In the rows, zero is written as 128.
Families of rows that turns and mirrors carry onto each other, the same ones carrying the whole set onto itself: the rest of each named row's family, in list order
4 families of 8 rows
z864: [132  93 112 145 146 146 124  92 147 115 138 155 138 135  99 127 150 138
 151 148  92 121 102 150 156 135 120 112 111 136 127 152 119 121 119 120
 137 139]
z136: [125  90 110 153 155 118 122  96 145 100 150 183 145 132 106 131 159 137
 133 139  82 111 121 159 145 107 135 112 117 138 119 147 107 131 115 124
 143 144]
z188: [115 158 137 128 137  95 119 115 127 106 157 166 114 135 121 120 153 143
  77 144 119 143 108 138 137 151 109 132 158 135 100 126 107  97 121 129
 177 130]
z132: [133 163 127 126 141  96 108 114 141 132 159 151 105 131 121 134 157 149
  94 157  97 132 104 133 143 139 108 138 153 131 109 130 110 120 126 123
 162 132]
z508: [111 111 113 157 118 122 150 112 120 113 143 168 139 114  94 131 143 104
 125 127 105 131 113 154 162 136 130 133 114 114 117 135 141  95 114  89
 179 159]
z737: [124 150 137 114 141 132 141  98 140 111 126 135 130 108 129 114 162 131
  88 154  89 130 127 155 133 127 120 142 133 108 108 109 103  94 139 115
 141 137]
z650: [136 158 124 124 125  91 117 118 135 115 149 163 105 126 127 120 166 143
 106 134 109 147 103 147 138 146 113 129 169 126 101 133 104 112 118 143
 169 134]
z149: [120 148 146 120 152 126 140 105 135 105 117 125 125 125 136 100 174 126
 100 133 102 145 123 165 134 124 124 133 138 122 109 137  92  95 136 118
 139 127]
z794: [138 149 117 138 128  99 127 122 122 111 146 180  97 138 120 130 149 157
  96 136  98 131  88 136 121 136 112 128 158 132 104 133  98 105 123 130
 154 135]
z79: [135 131 124 119 153 100 105 116 132 116 110 149 104 146 159 110 109 152
  95 137 128 126  92 148 153 124 110 148 129 122 111 128 105 100 101 142
 190 120]
z930: [132 125 124  90 136 107 157  93 145 110 114 163 114 122 128 137 110 140
 106 121 100 129 109 170 121 121 112 156 152 130  97 102  84 109 104  98
 176 128]
z181: [137 130 120  94 145 118 157 104 146 111 115 150 125 118 127 108 118 138
 109 138 104 133 116 178 124 111 120 153 166 135 104 124  81 116  95 124
 181 118]
z234: [115  96 127 124 120 102 131 104 122 141 125 178 147 116  97 139 125 121
 147 116 122 118 147 168 142 130 119 141 104 123 104 113 122 117  77 112
 164 130]
z483: [ 98 113 108 172 120 117 136 129 121  86 148 159 136 126 112 133 139 119
 118 129  99 131 123 146 144 134 113 123 112 120 105 135 142 110 116  94
 177 163]
z636: [110  90 100 125 129 132 136 112 115 129 112 148 138 148 107 143 133 146
 122 117 136 105 104 145 155 129 132 118 110 141 119 152 116 130  94 100
 183 112]
z700: [123 132 144 122 157 124 128 103 143 110 134 130 133 118 121 101 163 142
  92 151 100 145 122 161 133 113 127 122 146 120  94 119  84  88 129 125
 141 117]
z108: [ 97  88 137 134 139  82 126  97 128 121 124 179 132 115 126 137 118 142
 152 113 121 119 130 172 153 135 120 130 113 120 113 109 117 133  82 129
 163 143]
z532: [102  89 112 120 146 132 139 103 115  96 109 132 144 147 114 151 125 153
 139 116 133 118 103 148 144 126 117 126 114 132 109 140 115 136 101  95
 176 124]
z586: [107 121 112 161 131 115 146 118 133 110 148 169 135 120 100 130 144 110
 144 138 117 123 113 156 156 161 111 136 105 119 112 124 145 104 119 118
 167 162]
z301: [141  84 115 154 149 127 121  98 139 125 153 169 134 131 102 138 154 135
 130 136  92 126 100 161 168 118 144 117 111 126 132 154 119 128 119 120
 154 133]
z965: [124 109 126 167 125 131 141 120 129 103 143 169 149 124 106 126 141 107
 135 123 108 125 120 168 148 135 112 131  96 103 117 130 142  89 116  93
 168 140]
z290: [103  92 127 144 127 100 113 100 134 130 123 164 138 127 121 129 120 132
 132 118 116 121 146 160 139 130 130 140 110 114 116 112 145 115  62 117
 182 136]
z292: [130  86 123 128 133 136 114 120 115 122 119 144 144 145 111 158 130 151
 124 117 135 107 120 153 152 127 117 128  97 138 122 145 129 128 104 108
 174 107]
z979: [116  91 108 137 150 140 133  98 136 117 109 148 148 154 109 154 135 147
 116 123 136 101 123 153 142 111 136 136 118 142 113 139 125 137  88 113
 182 115]
z371: [150 105 112 160 136 127 118 101 142 122 146 189 146 144  94 135 146 129
 143 136 103 120 104 150 164 116 123 113 117 137 117 153 117 126 111 115
 151 125]
z99: [101  83 124 133 129  99 136 108 126 147 128 170 134 116 119 125 129 128
 135 112 119 119 136 180 145 137 134 129  95 108 119 115 121 120  76 120
 167 125]
z270: [118 133 128 113 156 122 154  97 148 130 110 149 112 134 130 109 110 131
 114 134 111 128 116 174 122 111 110 159 149 120  94 119  75  92  89 119
 175 123]
z834: [133 131 133 113 163  81 108 124 140 123 132 141 123 126 151  99 105 158
 102 136 112 148 112 157 163 131 108 139 133 127 105 113 104 104 106 134
 186 125]
z436: [137 130 143 118 161  85  99 121 134 121 112 133 114 127 159 124 110 148
 101 125 114 129  95 148 154 113 120 144 119 135 112 114 101 124 116 109
 175 126]
z568: [124 138 127  92 163 131 160  99 141 113 119 152 137 134 128 111 108 147
  98 133 112 137 113 169 133 126 111 149 151 142 102 124  76 101 112 114
 184 124]
z198: [127 137 140 143 161 112 140 117 126 108 116 139 114 113 132  97 159 126
  94 131  90 130 120 153 129 115 115 132 123 108  97 123  91  91 130 110
 124 134]
z524: [132 141 140 116 152  82 113 130 128 109 120 134 115 133 160  98 111 141
  96 138 117 139 109 160 153 124 116 152 132 138 126 132 114 117 105 125
 189 122]

Same family as z149: z508, z650, z181, z636, z301, z99, z524
Same family as z292: z188, z234, z700, z965, z371, z834, z568

